Each row is where one point has got to under a steady rotation. How many steps took it there?
The counts run from 0 to 556.
[134 152 115 109 142 124 134 134  90  69 138 100  97 140  77 132 102 134
 153 143 168  74 155 149 205 147 112 125 136  97 150 130 114 123  97 143
 147 160 124 130 142 122 149 127  98 167 112 150 138  82 143 174 130]
257
[107 143 127 169  86 108 155 130  93 147 113 153 123 188 151 137 152 147
  71 150 123 138 106 138 167 158 168 118 145  92 111 120 144 123 107 136
 129  86 173 175 118 162 105  98 154  74 133 128 130 111 150 130 158]
365
[153 152 159 140 117 134 124 102 138 105 121  58 156  86 102 139 110 119
 107 151  99 107 114 110 149 144 143 117 142 122 141  82 121 165 178 170
 167 154 156 154  65 111 124 123 115 146 145 133  93 175 100 134 148]
419
[174 133 114 143  79 122 109 130 198 135  70 138 134 157 102 101 151 113
 112 121 111 159 121 166 155 162  89 147 165  73 144 107 173 120 182 142
 137 147 143 155 155 152 129 108 106 181 127 124 135 122 140 165 137]
205
[133 164  68 103 141 158  86 132 157 164 110 143 122 152 122 164 140 135
 111 106 117 140 120 142 107 139  97 115 156 122 120 180 194 124 143  77
 112  76 134 101 149  97 124 123 101 137 108 134 119 105 123 142 125]
439
[156 147 143 121 171 202 119 182 126 161 143  87 127 131 167 172 137 141
 120 138  93 152  90 131  93 153 138 129 138 188  80 158 154 151 153 105
 101 113  97 105 142 108 137 130 105 154 142 116 123 136 118 126 123]
69
[ 92 148 116 109 134  77 127 101 124  93 113 151 111 148 109 100 148 117
  97 177 127 123 166 156 127 170 117 131 161 128 165 120 140 108  73 137
 149  67 150 156 123 153 147  52  95 135 143  98 117 123 157 105 124]
210
[179 154 154 151 129 149 137 179 167 186 136  93 154 113 162 119 103 137
  85  79 135 127 103 132 103 105 162 156 111 127  93 157 122 127 164 118
 161 166 148 114 170 121  84 162 118 130 105 163 141 152 110 129 146]
34
[128 156 120 154  98 115 117 131 183 169 105 117 123  90  93 105 135 140
 137 119 125 104 159 127 124 136 130 155 103 104 107 173 124 123 117 113
 156 145 120 132 199  71  91 125 130 114  99 186 159 162 143 137 117]
118
[185 127 111 146 111 141 124 158 158 135  98 116 109 143 140  74 147 105
 146 163 107 149  84 157 153 145 121 137 131  76 134 117 144 114 201 174
 125 170 115 152 132 143 112 113 140 172 145 134 151 122 116 162 145]
204
[130  74 156 140 127 131 134  93 126 109  65 159  90 184 121  77 133  76
 146 103 137 146 139 126 140 113  91 132 120 120 125 107 160 102 119 136
 108  74  67 150 146 134 141 120 123  99 113 119 117 134 121 125 156]
44
[110 156  87 136 115 151 122 144 125 160  89 122 134 169 171 110 147 119
 116 179  76 129 108 175 128 190 156 111 132 144 133 156 154 138 139 126
 112 107 125 122 128 154 130 105 129  72 179 107  94 164 110 140 120]
437
[108 115 102  75 158 117 147 115 133 119 177 171  97 122 185  97 111 127
 111 121 122 104 118 170 116 104 128 129 130  82  99 161 145  92 121 116
  83  93 122  86 165 118 132  95 137 141  74 128 122  80 112 125 174]
41
[115 152 112 125 136 164 113 155  97 168 153 107  97 125 122 160 146 141
 142 123 127 113 169 179 136 174 139 126 161 143 125 153 142  88  84 143
  86 153 142  96 196 115 157 134 119 126 110 138 177 101 163 170 129]
71
[138 157 126 171 113 142 146 178  89 146 122 103 132 175 124 138 106 139
 141 110 176 128 138 128 167 129 127 115 103 104 109 103 125 113  97 135
 135 137  89 173 153 133  82 166  90  85 127 160 138 140 168 184 127]
31
[126 138 129 165  82 121 142 140  99 112 128  78 115 127 117  70 113 101
 115 114 102 145 118 173 139 188 136 125 127 103 106 115 153 113 110 153
 109 127  72 150 182 133 132 100 121  65 126 159 124 140 148 133 143]
401
[144 125 116 113  99 151  77 113 104 114 132 113 144 125 118 149  98  86
 144 102 120 118 120 114 132  87  73 112 162 153 138  35 161  90 150 152
 126 122 101 166  99 108 106 158  93 139 138  88 127 161 153 174 121]
145
[144 154 152 105 156 166 135 141 108  94 133 105 118 140 128 100 109 116
 112  94 189  97 142 126 166  90 109 127 113 102 140 118  87  95 119 167
 169 166 149 122 119 124 121 151 134 156  86 142 126 149 106 140 177]
459
[100 148  89 128 115  92 114  96 149 121 111 166 103 128 102  69 110  79
 144  92 159 127 158 166 151 110 109 131 118  91 146  81 122 103 106 163
 151 148 133 139 153 101  94 108  94 115 137 114 150 146 122 155 126]
245
[102  74 148  91 149 162 145 109 109  72  98 103 118 154 126 119 110 115
 172 167 112 135 153  99 160 150 108 138 160 148 150 133 114 171 130 119
 117 129  96 101 108 143 185 126 119 131 153 105 101  78 103 122  96]
56
[128 139 103 156  88  93 147 112 156 160  92 161 135 166 149  92 144 142
 105 168 115 156 140 134 121 122 136 116 136 104 150 104 148  82 105 137
 129  91 148 185 120 184  83  93 124  77 141 120 124 142 178 133 121]
79
[100 206  83 130  95 108 111 135 127 173 107 119 146 116 155 117 149 145
  84 144  96 118 147 188 125 192 152 113 124 125 130 132 136 129 104 144
 121 140 186 128 132 131 111 106 120  98 165 105 108 186 123 154 122]
436
[180 118 168 121 132 155 149 107 166 137 102 100 170 106  97 124 111 146
 154 124 149 141 157  49 109  64  95 128 103 148 149 104 127 108 157 111
 177 133 123 176 111 111  89 157 114 142 120 123 120 152 167 125 119]
546
[102 113 141 105  88 162 121 148 100 120 104 130 123 162 116 140  91 159
 126 106 126 146 137  50 131 139 136 142 143 187 112 157 121 166 116  92
 167  84 153 138 116 138 128 147 126 108 109 107 109 127 159 117  85]
182
[ 82 134 116 139 113  82 144 112 122 114 143 117 142 105 121  81 141 128
 103 148 120 128 150 125 142 146 173 164 101 107 128 165  70 166 124 133
 179 134 189 110 156 116 109  86 132  86 158 140 154 148 116  79 125]
250
[121 134 117 162  88 103 151 141  74  75 100 101 144 160 125  58 139 106
 112 119 129 175 101 134 154 149 146 131  98 109 120 113 102 124 151 176
 167 144 145 164 146 154 127 103 130  90 176 118 135 146 147 114 162]
532
[144 128 106 147  91 120 135 106 119 146 133  97 117 128 114  66 148 131
 121 127  76 132 140 166 116 161 158 145 143  89 165 170 122  67 142 112
 118 130 200 107 192 141 135 110 143  91  99 130 163 102 118 120 157]
405
[138 127 109 118 174 126 137 119 134 121 184 110 128 129 146 116 128 123
 100 148 102 132 136 133 111 135 139 143 137  71 149 166 122 122 128  70
 127  92 151  67 134 124 132  66 123 121 106 156 128  67  93  83 140]
124
[136 169 171 156  90 154 127 157 134 157 116  92 140 134 138 182 114 172
 104 172 121 123 145  91 158 182 149 139 163 136  94 123 139 171 100  97
 141  97 145 175  92 139  97 144 114 117 115 149  75 144 178 128  95]
551
[139 118 133 123 110 121 106 127 169 134  79 144 103 182 128  93 127 141
  94 167 134 158 148 119 144 142 104 157 181 120 163 127 163 125 115 105
 166  67 172 139 107 172 125 111 119 152  94 135  76  92 140 123 108]
408
[162  98 129 172 157 115 152 170 129 143 132 132 164 181 171 127 134 121
  79 122 119 185  62 117 119  96 147 143 112 116 116 122 129 150 200 110
 149 114 138 131 133 156  87 107  98 124 172 120 128 112 119  92 148]
164
[ 91 170  81 109 160 131 120 107 162 185 134 142 127  91 116 186 125 136
 128 129 110 115 167 155 121 171 154 119 157 130 123 172 143 152  96 119
 108 141 153  80 166  81 115 120 106  94 136 129 146 121 112 139  90]
154
[112 133 113 129 131 148 123 113  59 129 177 160 123 114 141 168 105 104
 182 136 136  85 149 139 163  91 133  92 103 116 121 104 120 111 111 132
  80 114  96 118 130  80  94 128 120  51 137 140 159 132 133 154 134]
513
[163 150 124 138 155 120 108 127 185 149  96 146 122 137 169 164 127 129
  93 101  89 136 107 146 150 146 135 155 158  81 127 141 166 181 176  76
  92 137 138 106 134 133 121 121  94 167 140  98 101 110 108 140 105]
522
[142  83 136 104 113 122 116  67 162 128 128 103 180 101 136 134 148 152
 129 131  80  96 133 109  73 107 134 131 130 149 154 160 135 101 187 111
 127 144 166 115 153 161 168 158 137 111 135  96 130 150 107 124 130]
505
[ 96 132 126 107 187 123 145 153 141 145 120 165 118 158 182 121 146 131
 122 132 128 140 160 159 168 149 152 155 130 111 130 181 113 149  89 112
 100 147 149  66 164 136 135 101 143 123 117 109 124  93  90 101 119]
524
[148 159 119 193 124  89 139 137 120 149 119 124 115 168 102 141 140 103
 113 120 166 117 126 168 169 143 134 137 118  48 177  76 125  95 112 136
 145 150 154 176 126 149  80  95 107 111 154 135 146 137 147 144 130]
162
[118 151 102  94 191 122 133 133 105  96 145 108 162 134 181 167  98 136
 136 197 123  97 139 154 110 126 128  92 127 136 152 114 128 145 115  99
 121 111  89 113  73 144 125 110 102 116 175 115  77 141 107 142  93]
25
[157 130 174 111 122 151 131 130 123 142 126 130 145 144 137 135 118 167
  97  60 144 161 126  74 111  82 138 163 130 165 132 128 104 126 156 127
 168 152 196 145 115 138 100 156 126 165 116  74 127 156 152 121 131]
463
[107 110 113  93 143 133 149 164  71  82 142 148 119 146 155 133 140 127
 135 185 140 111  84 133 160 105 131 103 120 158  87 130 111 142 140 184
 145 153  76 152 116 136 128 118 120 156 169 116 151 120 147 163 145]
299
[119  83 144 119 117 109 118  89 160 119 125 147  99 138 139  99 129 137
  99 142 106 139 152 113 107 145 116 166 173 127 167 138 158 111 116  77
 124  59 158 118 145 158 155  90 118 117  99 125 123  83 132  65 109]
409
[164 153 199 129 160 136 130 118 142 120 135 115 129 134  95 140 144 147
 131 111 175 119 167  93 124  85 118 176 104 123 155 134  94  73 115 123
 162 177 146 163 166 124 124 142 111 182 110 113 176 139 162 117 124]
261
[131 112 155 130 158 109 128 123  80  48 136  65 118 154  96 122 102 110
 150 138 155  96 161 134 178 157  94 135 145 122 166  86 104 107 122 127
 136 149  95 136 155 162 177 140  92 133 128 131 133  85 131 132 109]
258
